In the data rows, the value 128 means zero.
Here are some points:
[111 124 189 171 160 148 143 171 189 127  92 154 165 187 171  89]
[129  78  26  98 101  79 134  67  70 127 171  53 108  76 100 147]
[154 207  96  77 110  93 112 161  99 137 164 166  91  97 162 146]
[ 62  90 201 177 210 174 180 121 186  96 132 128 149 196 167  75]
[138 115 148 138 108 103 106 158 132 141 100 132 102 134 142 125]
[ 98 193 197 150  62 127  83 169 109 141 104 141 128  99 143 141]
[ 77  73 153 185 205 154 179 106 175  81 101 107 191 154 148  86]
[175 225 138 121  86 130  96 163 109 166 121 145 108  98  87 153]
[161 114  24  80  79 119 113  90  76 159 143  90  87  43  76 161]
[160 255 152 117  39 112  74 213  93 156  96 162  77  53 123 171]
[153 188 135 100 117 105  85 215 132 142  94 166 107 127 160 166]
[232 183   0  49  22 118  96 103  46 185 196 120  69  19  62 186]
[137   0   0 146 160 116 181   2  84  77 165  55 169 110  91 104]
[109 221 224 133 159 187 113 204 150 144  63 194 134 152 117 120]
[155   6  89 127 185 159 172  62 121  84 187 123 131 145 108  94]
[149 226  85  82  72 126  79 197  99 157 135 152  63  82  97 188]
[143  35  22 122 135 153 126  47  82 144 171 108 127  80  75 132]
[164 234 110  57  49 112  98 180 113 168 157 148  67 110 126 179]
[168 210 179 104  80 131 107 190 122 177 103 176  72 105 128 146]
[192  76   0 120  46 135  99  43  71 179 172  46 101   2  42 203]
[ 69 159 204 131 141  96 127 140 150  94 107 137 130 175 168 103]
[150 156   0  93  37 105  91 119  63 176 151  51  48  35  73 185]
[112 171 190 138 132 145 122 182 149 153 101 169 127 126 123 112]
[139 207 204 129 116 110 107 178 122 142 100 178 132 104 134 146]
[125 241 171 110  70  92 101 198 159 198 104 171 102 108 149 169]
[172  64  44 110 117 100 139  63  83 120 169  87 126 104  75 131]
[102  30  80 143 177 140 175  58 123  80 141 106 142 143 109  92]
[185 149  33 100  34 116  97 102  77 156 179  87  86   4  67 190]
[124 211 239 161  91 126  99 193 141 161  79 185 147 157 165 119]
[164 141  12 117  70 152  90  80  80 166 155  57  98  54  27 200]
[108  82 159 190 209 142 139 120 139  88  92 125 181 174 142 101]
[ 85 161 205 170 146 119 116 191 161 132  83 169 148 179 181 127]
[132 196 152 108  79 123 111 159 118 153 101 147 112 103 111 166]
[ 97  78 158 159 153 147 150 109 157  89 161 121 156 174 166  83]
[139   0  73 150 184 143 159  31 144  89 123  70 157 120  86 131]
[136 255 189 155  65 120  57 255 147 174  76 203 107 114 170 172]
[138  37  34 103 127 120 113  29  86 116 159  72 142  32  64 140]
[110  82 193 150 175 147 150 148 189 106 117 136 160 197 154 112]
[ 76 240 213 135 117 103 102 241 148 144  94 153 129 148 156 139]
Then 17 other points, each followed by its number:
[119 158 133 120 153 132 140 115 150 125 160 157 113 144 134  82] 0
[117 218 211 149 157 157 127 196 133 147 145 191 158 210 177 116] 1
[ 77  46 214 190 215 151 190  93 173  72 131 112 215 183 148  62] 2
[ 88 177 211 137 105 137 109 157 150 145 112 166 152 112 178 130] 3
[ 85  48 151 169 220 101 187  77 146  53 117 119 188 204 170  53] 4
[150 205  93 108  73 142 100 147  79 133 145 119  86  67 148 180] 5
[149 111 107 123 148 147 136 124  86 123 142 137 134 129 132 100] 6
[141 189  64 139  65 130  93 138 100 201 123 110 105  96  46 188] 7
[124 209 183  93  76  98 126 185 146 141 117 191  99 137 158 154] 8
[110 163 224 166 166 130 136 190 190 154  88 172 150 224 195  88] 9
[129  45 143 163 216 159 168  91 165  93 113 109 180 210 128  92] 10
[136  92  41 140 127 152 115  80 112 139 132  64 129 118  45 161] 11
[157  22  24 113 148 156 174  32 119 114 171  58 139  82  97 124] 12
[ 75 242 196 124  61  75  96 217 165 179  73 153  93 133 154 132] 13
[166  73   0  71 123 116 149  67 103 122 201  58 100  65  60 162] 14
[ 59  76 255 201 185 169 154 148 221 110  90 133 199 206 219  97] 15
[202 101   0  88  30 101  94  80  70 169 140 106  62  20  74 185] 16
Which of these numbered points is nearest to each point below, ignoring the 2 directions in which the first points spread most? Its number follows each.
[210 103  16  87  64 122 104  85  96 159 153 111  65  30  58 197] > 16
[118 248 255 130  80 107  83 206 148 147  44 197 112 131 177 142] > 16
[143 238 164 115  73  95  96 173  90 170 139 146  82  61 105 164] > 2
[134  77  49 123  98 122 116  55  73 105 148 102 110  29  86 160] > 3
[206  40   0  91  96 131 132  61  66 156 136  55  81  37  48 144] > 16
[107 108 152 142 177 135 156 116 104 100 138 158 161 156 148  86] > 6
[173 162 103 114 101 121 110 180 133 183 129 138 102 119 167 151] > 9
[138 199 220 136  99 144 114 187 153 131 115 172 153 147 153 114] > 2
[126 132 146 130  97 115 116 122 111 122 143 131 125 106 113 142] > 2
Now 17 new points, numbered from 0 again:
[149  70  37 109 124 148 156  16  98  97 163  61  92  81  78 131] 0
[140  92  27  65  86 103 131  87 103 149 150  88  94  74  92 149] 1
[ 74 103 255 174 203 158 152 160 204 117  78 171 175 228 194  74] 2
[108  56  89 112 157 118 151  96 153 115 134 103 134 158 156  80] 3
[ 74  91 251 177 207 145 147 110 197  94  70 151 190 227 191  67] 4
[154  88  90 166 130 149 143 138 141 138 148 100 106 151 140 126] 5
[ 81 153 240 165 187 131 142 185 168 122 104 180 155 174 205  93] 6
[158 155  93  84 105 143  99 134  68 141 161 151  93  40 111 178] 7
[103 115 213 175 170 134 163 122 173 100 110 130 150 189 154  69] 8
[ 56 107 237 175 245 163 179 126 150  49 115 137 189 255 159  52] 9
[ 72 150 218 155 149 144 171 165 166 125 107 167 161 200 163  84] 10
[ 90   6 112 143 217 170 187  45 156  79 145  83 152 183 151  75] 11
[145  17  16 123 167 159 155  32  82  68 168  48 128 128  86  94] 12
[ 76 115 199 141 195 140 143 136 159  92 137 160 150 204 156  71] 13
[ 79  84 212 169 212 141 163 140 176  68 155 134 180 221 194  52] 14
[110   0  95 183 199 147 155  84 127  90 141  91 192 145 126  96] 15
[163 125  31 101  89  60 122 101 106 139 152  88 122 107  97 163] 16
The same question for these:
[136 104  78 138 126 109 100 106 108 150 138 100 104  66  77 143] > 15
[ 91  73 115 164 190 110 156 101 127 101 131 151 169 168 194  84] > 6
[185 202  70  77  65  74 100 153  66 142 150 155  63  76 140 178] > 6
[100 113 246 171 175 150 129 169 186 132  66 177 166 207 164 125] > 2
[157 184  84  92  86 121  98 144  93 158 137 149  88  46  93 173] > 6
[113 133 179 157 204 135 145 144 158 105 113 183 172 238 169  80] > 13
[172   0  37 116 194 127 180  28  76  66 156  60 114 117  94 109] > 12
[118   0  58 129 209 162 177  78 172  88 141  78 169 195 139  65] > 3
[118   0  25 160 186 129 179  12  97  56 170  43 190 168 102  85] > 12
